In the rows, 128 means zero.
Each row of X is roughly a mix of the hidden directions of one of 4 groups.
X (132 x 10):
[[118 127 152 127 111 174 140 112 164 107]
 [ 86 152 124 169 133 149 141 106 123 132]
 [124 140 101 120 106  83 104 152 108 144]
 [139 162 115 129 107  97  95 138 162 133]
 [161  94 145 127 136 127 131 126  81 147]
 [133 103 107 101  94  95 144 155 131 136]
 [142 100 122 128 133  90  88 156 132 144]
 [120 135 155 133 136 171 122 101 152  97]
 [142 123 139 115 134 178 130 118 158  94]
 [145 115 113 133 136 158 103 110 157  88]
 [163 160 152 133 157 155 142 119 141 144]
 [144 137 127 110 157 115  86 124 169 121]
 [118 113 170 145 161 117 123  90 134 123]
 [123 129 118 145 130  90 145 138  95 171]
 [104 172 136 139 108 157 125 103 147 113]
 [115 134 104 133 135  69 107 146 117 128]
 [110 144 123 123  88 123 140 138 172 101]
 [106 137 124 142 102 177 150 103 135 115]
 [115 108 128 145  83 170 141 112 126 117]
 [ 99 140 130 136 111 162 125 103 154  92]
 [165  98 127  93 113  99 114 142 143 131]
 [100 129 115 155 160  94 134 139 103 151]
 [114 125 150  83 104 138 147 146 157 112]
 [121 130  97 105 100 132  98 139 152  93]
 [126 131 129 109  89 169 133 118 152  99]
 [133 137  99 120 134  93  83 140 139 103]
 [140 145 118 127 162  85 106 142 148 150]
 [106 156 120 122  92 101  91 124 142 116]
 [110 132 108 139 117  83 129 143  95 156]
 [102 121 106 118  70 126 131 135 135 108]
 [ 62 145 126 133 131 141 127 124 123 113]
 [164 108 140 126 173 115 124 138 104 149]
 [123 137 124 162 135 163 126  86 101 117]
 [149 145 116 128 163 120  81 131 132 100]
 [107 155 125 178 151 130 119 118 101 136]
 [ 96 133 121 149  78 122 144 115 126 153]
 [139 103 150 109 103 176 143 129 142 142]
 [168 111 123  86 109 113 119 142 153 132]
 [122 123  96 147 154  97 124 159 102 148]
 [123 118 111 144  93 118 148 120  96 169]
 [137  91 106 108  91 127 104 142 137 103]
 [149 114 142 118 175 120 155 143  99 141]
 [ 90 152 126 173 154 120 128 123 110 135]
 [ 93 157 136 144 178 131 128 125 111 127]
 [162 118 133 142 159 146  88 108 127 108]
 [177 106 133 100 159 106 126 133 131 127]
 [124  89 115 102  90 150 126 123 103 115]
 [161 140 137 112 157 102  94 127 150 107]
 [169 128 135 152 171 128 101 113 121 135]
 [160 106 111 130 151  90 110 138 105 150]
 [101 127 132 124  86 160 163 115 143 122]
 [152 121 160 114 167 157 138 124 146 105]
 [ 88 160 136 154 107 148 139 102 136 120]
 [ 93 153 129 140 137 111  96  94 136 153]
 [172 135 136  96 129 126 114 133 172 127]
 [135  96 133 125 118 104 160 135 107 171]
 [161  87 150 124 116 122  97 141 152 125]
 [168 118 113 115 140  86 114 143 117 153]
 [129 107 112 134 139  93 136 152  88 156]
 [108  99 108 116  84 116 120 148 142 103]
 [114 151 132 135 186 114 101 123 115 127]
 [172  96 129  89 129 117 121 147 130 141]
 [ 81 164 143 163 139 126 138 125 123 121]
 [166 110 149 107 142 140 105 121 163 110]
 [ 83 153 146 154 134 144 148 109 123 150]
 [111 136 143 150 134 170 153 100 147 104]
 [166 131 120 124 180 133 114 131 102 120]
 [132 120 125 137  87 152 113  97 163 109]
 [158 104 119  99  85 107 130 142 142 136]
 [157  81 115 108 111 125 145 134 116 157]
 [152 116 111 100  81 107 112 122 143 142]
 [111 164 130 157 152 148 121 103 134  95]
 [129 124 138 151 141 178 156  98 130 117]
 [163 121 112 101  92 104 130 116 119 157]
 [125 175 132 156 167 135 119 120 136 145]
 [102 144 127 142 159 151 102 110 137  90]
 [106 108 102 129 102  80 117 148 135 130]
 [128 119 121 142 161  78 122 144 109 154]
 [146 143 121 143 133  99 158 133 109 175]
 [ 74 135 122 113  94 126 152 133 113 132]
 [130 111 122 138 152  76 121 146 107 153]
 [170 100 127  94 123  99 121 146 132 143]
 [152 128 150 122 152 179 128 117 145 107]
 [ 85 163 137 142 164 133 149 130 119 127]
 [119 125 155 137 136 168  99 117 135  88]
 [134 139 138 142 102 150 130 103 180 113]
 [136 140 139 108 123 159 112 111 169  93]
 [114 147 129 170 140 157 134  89 111 131]
 [131 107 121 113  81 108 147 145 121 162]
 [146 120 110 122 101  87 133 153 109 160]
 [146  92 115  89  93 127 126 142 148 128]
 [162 135 140 126 158 116 162 144 124 164]
 [ 96 154 137 154 178 134 131 130 116 130]
 [116 149 109 146 145  82  94 137 137 143]
 [139 149 136 130 153 105 165 142 105 163]
 [128 146 135 152 190 128 119 128 110 131]
 [147 126 110 126 117  85 135 149 118 171]
 [130 123 105 111  90  85 121 152 148 131]
 [117 176 133 127 104 140 107 107 158 114]
 [125 122  87 104  94 105 122 162 125 124]
 [107 154 134 129 125 175 122 112 138  91]
 [165 116 120 105 150 102  89 148 127 128]
 [145  98 109  96  99 106 146 152 117 145]
 [163 123 142 137 157 161 113 105 117 100]
 [110 135 125 148 159 111 153 140  83 145]
 [133 109 116  96  78 120 120 136 154 113]
 [ 98 154 107 118  95  93 104 126 132 116]
 [ 90 134 117 134  89 159 153 123 126 106]
 [130  93 146 118 174 105 155 139 131 126]
 [ 93 157 131 161 119 158 144 103 126 117]
 [160 160 135 140 162 117  98 124 132 155]
 [116 101 113 114  83 123 126 138 160 103]
 [157 100 134  99 127  99 110 125 166 119]
 [167 112 142  93 124 102 114 148 153 136]
 [119 112 136 132  84 151 117 127 166 102]
 [136 115 174 128 146 136 170 123 126 152]
 [128 130 134 156 133 172 151 103  96 115]
 [122 136 134 135 174 105 114 124  83 137]
 [106 122 107 138  71 135 153 128 142 130]
 [115 124 119  94 115 113 117 158 165  97]
 [129 128 122 111  83 126 101 126 162  98]
 [154 113 130 139 166 142 132 135  87 155]
 [146 109 118 127 134  77 120 148 108 158]
 [141 139 146 140 153 187 143 118 127 122]
 [128 129 143 147 177 134 151 115  95 146]
 [173 106 125 132 164 131  99 139 122 109]
 [115 162 125 117  99 145 125 108 169 108]
 [115 107 118 129 156 149  93 139 108  90]
 [ 78 128 131 159 144 138 118 110 118 100]
 [111 112 129 159 142 123 156 137  85 155]
 [160 110 114 110 136  83 126 148 121 156]
 [122 141 132 166 152 119 142 128  87 158]]
Which row in each list fits none of the groups? There is exactly one, and every other row fits one group, some only roughly.
- q722: [123 116 124  94 106  90 144 160 117 151]
- q835: [134 135 122 148 168 118 134 138  78 145]
- q177: [143 100 125 124 157  97 138 143  93 156]
- q861: [136 146 107 143 161  93  96 155 136 133]
- q188: [134 115 135 133 118 172 111 113 152  86]
- q400: [ 98 152 129 172 138 127 111 101 143 107]
- q428: [101 170 146 142 141 118 141 107 153 154]
- q637: [136 108 103 101 138  92 116 167 111 124]
- q975: [ 96 152 120 150 145 115 135 127  80 140]
- q529: [152 115 115  95 141  85 108 154 122 127]
 -> q861
- q732: [151 142 128  94 100 132 120 117 169 153]
- q64: [107 149 133 150 122 180 127 103 113 114]
- q838: [137 126 109  98 100  89 107 135 160 134]
- q363: [151 100 107 105  84 121 105 126 139 114]
- q811: [126 127 141 147 137 158 151 104  78 137]
- q729: [142 134 122 106  76 146 129 128 159 110]
- q653: [129 105 141 149 158 126 141 124  76 145]
- q239: [157 100 140 126 109 161 113 119 150  95]
- q283: [127 146 124 156 183 143 111 120 119 110]
- q321: [131 126 131 112  89 119 105 120 177 110]
 -> q732
- q382: [ 93 151 150 160 137 162 151 115 125 124]
- q121: [123  84 112 126  88 115 139 160 134 126]
- q396: [ 74 161 119 151 125 126 134 136 111 113]
- q899: [116 145 130  95  91 131 123 125 168 103]
- q659: [139 131 135 113 102 174 132 107 159 103]
- q244: [108 112  97 108  85 104 120 146 142 114]
- q435: [158 108 133  97  96 119 153 126 130 161]
- q623: [141 151 161 150 146 174 122 108 137 127]
- q415: [125 145 139 156 171 153 148 118  99 119]
- q511: [121 127 139 160 170 117 144 126 107 166]
- q584: [155  93 127  92  90 112 120 134 126 137]
 -> q511
